One turn moves each row of this set onto another row. After a few examples, where does it send each row asked below?
j722: [ 0.66  2.71  1.27  5.08 -2.00  0.44  1.24 -3.31  1.66  0.58  0.72 -1.83
 -0.79  0.30 -3.04  1.47  0.40 -3.68 -1.12 -2.54 -1.29  4.33 -3.53  3.96
  1.78 -0.44]
j860: [-2.59 -0.38  1.92 -5.34  0.37  1.98  0.24 -0.85 -0.03 -0.14 -1.47 -3.08
 -0.97 -1.37 -1.78  0.14 -3.51  3.53  4.24  0.35  1.07 -1.13  2.14 -5.18
  0.15  0.73]
j332: [-0.15 -1.67  0.09 -4.12 -1.38  1.99 -5.11 -1.73  1.12  5.91 -1.53  1.50
 -1.59 -1.17 -1.10  0.85 -2.42  0.11  4.53 -2.20  0.83  0.61  1.41 -4.15
 -0.40  2.18]
j542: [-0.02  5.02  0.64  1.00 -3.82 -3.14  3.54 -3.59 -1.61 -1.69 -0.97 -3.90
 -0.44 -0.14  1.19 -1.47  1.39 -0.66 -0.82 -3.97  0.97  3.03 -1.12  3.37
 -3.07 -0.48]
j423: [-1.80 -1.10  1.97 -5.47  0.21  3.35  0.29 -0.31 -0.08  0.20 -0.90 -3.28
 -0.65 -1.72 -3.25  0.39 -4.07  2.99  3.36 -0.83  0.13 -1.20  0.90 -4.49
 -0.24  0.82]
j443: [-2.48  5.13  1.10  0.89 -2.34 -2.71  3.12 -3.16 -2.69 -0.06  1.94 -3.24
 -0.05  0.57  0.12 -2.32  2.10 -0.64 -1.35 -1.84  1.46  0.58 -0.79  3.86
 -2.48 -3.61]
j318: [-2.73 -0.44  2.12 -4.07  1.04  2.21 -0.18 -1.26  0.84  0.38 -1.50 -2.15
 -1.09 -1.20 -1.88  0.56 -3.39  3.03  4.71  1.84  1.25 -0.69  2.67 -5.19
  2.12  0.83]
j308: [-1.74 -1.62  2.09 -4.35  0.76  3.94 -0.36 -0.28  0.93  0.79 -0.52 -2.54
 -0.75 -1.55 -4.29  1.30 -4.33  2.06  3.27 -0.25 -0.63 -0.69  0.32 -4.49
  1.31  0.73]
j934: [-0.15  2.54  0.24  5.81 -2.70 -0.77  3.13 -2.20  0.60  2.86  0.84 -0.76
  1.23  0.25 -1.17  1.86  0.55 -3.74 -0.76 -0.74 -1.38  2.37 -3.66  3.87
  1.47 -2.65]
j445: [ 0.37  2.62  0.15  3.38 -3.80 -0.76  4.08 -1.57 -1.02  1.97  0.82 -2.05
  1.49 -0.35 -1.03  1.11  0.32 -3.00 -1.61 -3.21 -1.43  1.59 -4.20  4.09
 -2.15 -2.88]
j314: [-1.59  4.90 -0.31  3.67 -3.59 -4.28  4.40 -3.15 -1.28  1.17 -0.75 -1.59
  1.04  0.13  3.10 -0.24  1.92 -1.47  0.69  0.35  1.49  1.83 -0.45  2.99
 -0.79 -2.75]
j96: [ 0.88 -4.28 -0.57 -2.77  0.27  0.99 -2.26  3.33  1.70  3.71 -1.50  1.90
 -2.50 -1.35 -1.72  1.52 -1.71  1.42  4.01  2.19  0.09  3.30  1.71 -1.18
 -1.40  1.40]
j201: [ 1.19 -4.51 -0.58 -3.76 -0.28  1.44 -2.00  3.89  1.13  3.46 -1.66  1.24
 -2.34 -1.68 -2.09  1.23 -1.93  1.44  3.42  0.88 -0.10  3.01  1.22 -0.92
 -2.95  1.39]
j507: [-2.84  4.27  1.29  4.71 -0.37 -1.50  1.18 -3.74  0.01  1.68  2.65 -1.03
 -0.28  1.37 -1.45 -0.15  2.05 -2.51 -0.80  1.12  0.87  1.89 -1.08  3.77
  2.82 -3.80]
j468: [-1.24  3.62  1.40  1.40 -2.14 -0.43  2.75 -2.36 -2.10  0.50  3.06 -3.15
  0.14  0.34 -2.63 -1.12  1.39 -1.94 -2.62 -3.26 -0.33  0.80 -3.19  4.58
 -2.36 -3.72]
j413: [ 0.29 -3.53 -0.73 -3.04  0.21 -0.07 -2.05  3.00  1.42  3.28 -2.10  1.90
 -2.58 -1.22 -0.45  0.99 -1.16  1.86  4.29  2.86  1.10  3.02  2.74 -1.55
 -1.60  1.48]
j804: [-0.07 -1.40 -0.05 -5.18 -2.01  1.56 -4.41 -1.68  0.15  5.64 -1.67  0.81
 -1.66 -1.26 -0.54  0.30 -2.18  0.72  4.42 -2.88  1.05  0.28  1.66 -4.11
 -1.78  2.13]
j76: [-0.51 -1.19  0.01 -4.12 -1.43  1.43 -4.99 -1.90  0.84  5.78 -1.84  1.57
 -1.76 -1.05 -0.15  0.76 -2.29  0.45  4.88 -1.68  1.25  0.54  2.06 -4.22
 -0.44  2.08]
j545: [-3.32  5.59  1.20  2.89 -1.05 -3.23  2.40 -4.05 -1.48  0.47  1.55 -1.90
 -0.25  1.37  0.72 -1.70  2.78 -0.91 -0.32  1.01  2.31  1.41  0.53  3.25
  0.63 -3.87]
j202: [ 0.42 -3.38 -0.68 -4.34 -0.45 -0.46 -1.34  3.10  0.58  2.82 -2.33  1.20
 -2.50 -1.37  0.00  0.44 -1.41  2.52  4.42  2.04  1.30  2.80  2.74 -1.39
 -3.22  1.52]
j963: [-0.39 -1.01 -0.06 -4.80 -1.68  1.16 -4.68 -1.94  0.23  5.49 -1.81  1.23
 -1.69 -1.15  0.10  0.36 -1.98  0.70  4.69 -2.07  1.49  0.22  2.09 -4.30
 -1.31  2.28]
j988: [-1.53  2.96  1.62  3.91 -0.85  0.40  1.33 -2.69 -0.26  1.74  3.50 -1.82
  0.10  0.76 -3.54  0.15  1.29 -3.13 -2.15 -1.47 -0.72  1.61 -3.17  4.52
  1.01 -3.73]
j371: [-1.41  4.12  0.09  5.89 -2.39 -2.69  3.24 -3.13  0.58  2.51 -0.02 -0.36
  0.95  0.67  1.32  1.19  1.56 -2.58  0.65  1.40  0.44  2.50 -1.34  3.24
  2.19 -2.76]
j55: [ 1.15  3.04  0.95  2.12 -3.41 -0.17  2.73 -2.88 -0.51 -0.53  0.33 -3.60
 -0.41 -0.27 -2.24  0.03  0.38 -2.29 -1.92 -5.27 -1.16  3.38 -3.87  4.07
 -2.07 -0.43]
j970: [-1.26  5.80  0.74  3.11 -2.58 -4.23  2.72 -4.91 -0.19 -1.09 -1.56 -2.38
 -0.84  0.68  2.42 -0.94  2.32 -0.86  1.07 -0.32  2.20  3.88  0.71  2.69
  0.45 -0.43]
j340: [-0.46  3.96 -0.21  2.13 -4.35 -2.97  5.10 -1.99 -2.05  0.95 -0.21 -2.70
  1.35 -0.37  1.63 -0.44  0.98 -1.42 -0.84 -2.65  0.14  1.10 -2.24  3.51
 -3.29 -2.80]
j739: [-0.79  4.25  1.21  5.81 -1.42 -2.00  1.19 -4.56  1.88  0.45 -0.49 -1.24
 -1.03  0.87 -0.07  0.85  1.65 -2.50  0.68  0.48  0.70  4.81 -0.66  3.05
  3.47 -0.39]
j806: [ 0.15 -1.73 -0.02 -4.70 -1.66  2.02 -4.90 -1.59  0.61  5.77 -1.61  1.08
 -1.61 -1.37 -1.13  0.73 -2.40  0.23  4.17 -2.72  0.78  0.37  1.14 -3.95
 -1.46  2.07]
j252: [ 1.03 -3.86 -0.54 -4.72 -0.76  0.42 -1.28  3.65  0.42  2.88 -1.93  0.84
 -2.29 -1.56 -1.10  0.54 -1.70  2.08  3.47  0.67  0.59  2.66  1.72 -1.14
 -4.06  1.47]
j633: [-2.20 -1.23  2.18 -3.34  1.43  3.31 -0.63 -0.85  1.41  0.92 -0.80 -1.89
 -0.94 -1.22 -3.45  1.39 -3.95  2.26  4.23  1.38  0.19 -0.58  1.49 -4.91
  2.91  0.69]

j970 goes to j722
j318 goes to j308
Now these:
j332 goes to j804
j443 goes to j507
j445 goes to j314
j96 goes to j252

One turn moves each row of this set onto another row. After a few examples, where does it send each row asked below?
j10: [-1.83 -0.87 -2.44 -1.69  0.39  1.93 -0.51  2.69  2.41  2.39 -1.21 -5.28]
j672: [-0.17 -3.96 -3.58  2.60 -0.31  0.23 -2.46  2.84 -1.83  0.75 -1.85 -1.95]
j880: [-1.05 -0.32 -0.28 -4.10 -0.22 -2.25 -0.13  0.78  0.10  2.74 -4.96 -0.41]
j660: [-1.82  0.57  6.76  3.94 -0.55 -1.12  1.05 -1.28  0.44  0.50 -2.23 -0.60]
j236: [-1.80 -0.92  4.01 -1.12  1.31 -1.42 -1.08  5.30 -0.40  1.24 -0.05 -2.33]
j800: [-1.99  0.66 -0.17  0.70 -0.76  1.72 -5.43  4.40 -0.74  0.47 -1.17  0.96]
j146: [-1.42 -3.82  1.83 -0.07 -3.85  2.71 -2.06  3.53 -0.62  0.57  0.58  0.37]
j285: [-0.71 -4.19  1.92  3.92  1.39  1.49 -1.37 -0.76  1.17  0.95 -5.08 -1.96]
j460: [-3.51  0.63 -0.41  0.79 -3.26 -2.84  3.65  0.36  1.14  1.36  0.04 -4.49]
j876: [-1.05  1.75 -3.42  5.28  0.63  2.49 -4.15 -0.22 -0.08  1.17 -0.81 -0.57]
j406: [ 1.96  3.02  0.49  3.43  0.37 -2.05  2.49  1.86  1.22  0.28  0.86  3.15]
j456: [-2.86 -0.84 -0.07  0.65  3.03  3.65  0.65 -2.16  0.07  5.23  0.99 -1.82]
j980: [ 0.50  1.23  1.48 -1.01  1.48  0.43 -0.04  0.17  5.52 -2.20  1.48 -1.95]
j948: [-0.82 -1.56  1.87  3.81  2.45 -1.10  2.55 -2.46  1.36  4.76 -1.88  1.36]
j50: [-2.05 -0.74 -1.58  0.84 -3.59 -2.15 -3.78  2.14  1.06  0.09 -3.21 -3.11]
j312: [-1.20  1.97  3.93  2.51  2.76 -1.03  0.59  0.08 -3.12 -2.20 -0.60 -2.42]
j475: [ 0.24  2.25 -3.21  4.19  0.08  0.80  0.42 -3.77  0.67  0.58  0.10  2.49]
j219: [-2.46  2.08 -2.33  1.89 -4.37  3.49  2.94 -2.19  0.76  0.03 -2.02 -1.41]
j917: [-0.38  0.61  2.45  2.97  0.00 -5.72  0.97  1.73 -0.27  0.71  1.93 -0.69]
j891: [-0.40 -1.33 -0.53  0.94  0.12 -2.59 -0.21  2.26 -5.50 -0.12 -0.31 -2.88]
j942: [-1.71  5.44  2.39  1.05  1.85  0.03  1.97 -3.04  1.32  0.82 -0.35  0.78]
j903: [-2.09  0.26 -4.57  0.23 -2.88 -1.63 -1.11 -1.20  2.79  0.76 -3.44 -2.19]
j989: [-0.41 -1.12  0.31 -0.53 -2.65  1.64 -0.89 -2.20  1.67  0.72  2.64  4.35]
j730: [-0.74  2.99  3.18  0.03 -4.34 -0.69  1.38 -1.02  1.61 -3.37 -1.24 -1.01]
j961: [-3.31 -1.27  3.40  1.16 -3.00  0.42 -0.70  1.84 -2.10  4.24 -4.42 -1.20]
j453: [ 0.01 -0.76  3.15  1.46 -0.22 -1.21  1.63 -1.61 -0.55 -2.07  4.60 -1.03]
j801: [-1.13  3.79 -2.68  2.13 -0.17  2.87  4.31  1.75 -0.49  1.31 -0.76  1.46]
j247: [-1.33  0.71  3.69 -3.47  1.33 -1.80 -0.61 -0.20  0.35  2.56  2.57  0.07]
j435: [-0.26 -0.80 -1.27  4.34  0.08  2.48  2.51 -1.25  0.66  4.70 -2.90  2.66]
j450: [ 0.93  1.38  0.24 -0.15  3.42  2.47  1.10 -3.46  2.81  0.98 -3.93  0.60]
j425: [-1.18 -0.21 -4.03 -0.87  0.39  5.59 -0.90  0.82 -0.29  0.49 -2.69 -0.83]
j71: [-0.09 -4.19  0.91 -0.63 -0.15 -0.71 -1.00  0.09  0.88 -1.23  4.37 -1.20]
j657: [-0.90 -1.34  1.09  3.05 -1.61  6.96  1.23 -0.44  0.85  0.64  1.42 -0.31]

j236 goes to j425
j312 goes to j800
j460 goes to j285
Now these:
j948 goes to j71
j891 goes to j876
j980 goes to j880
j146 goes to j219
j672 goes to j475
j435 goes to j453
j730 goes to j961
j10 goes to j450

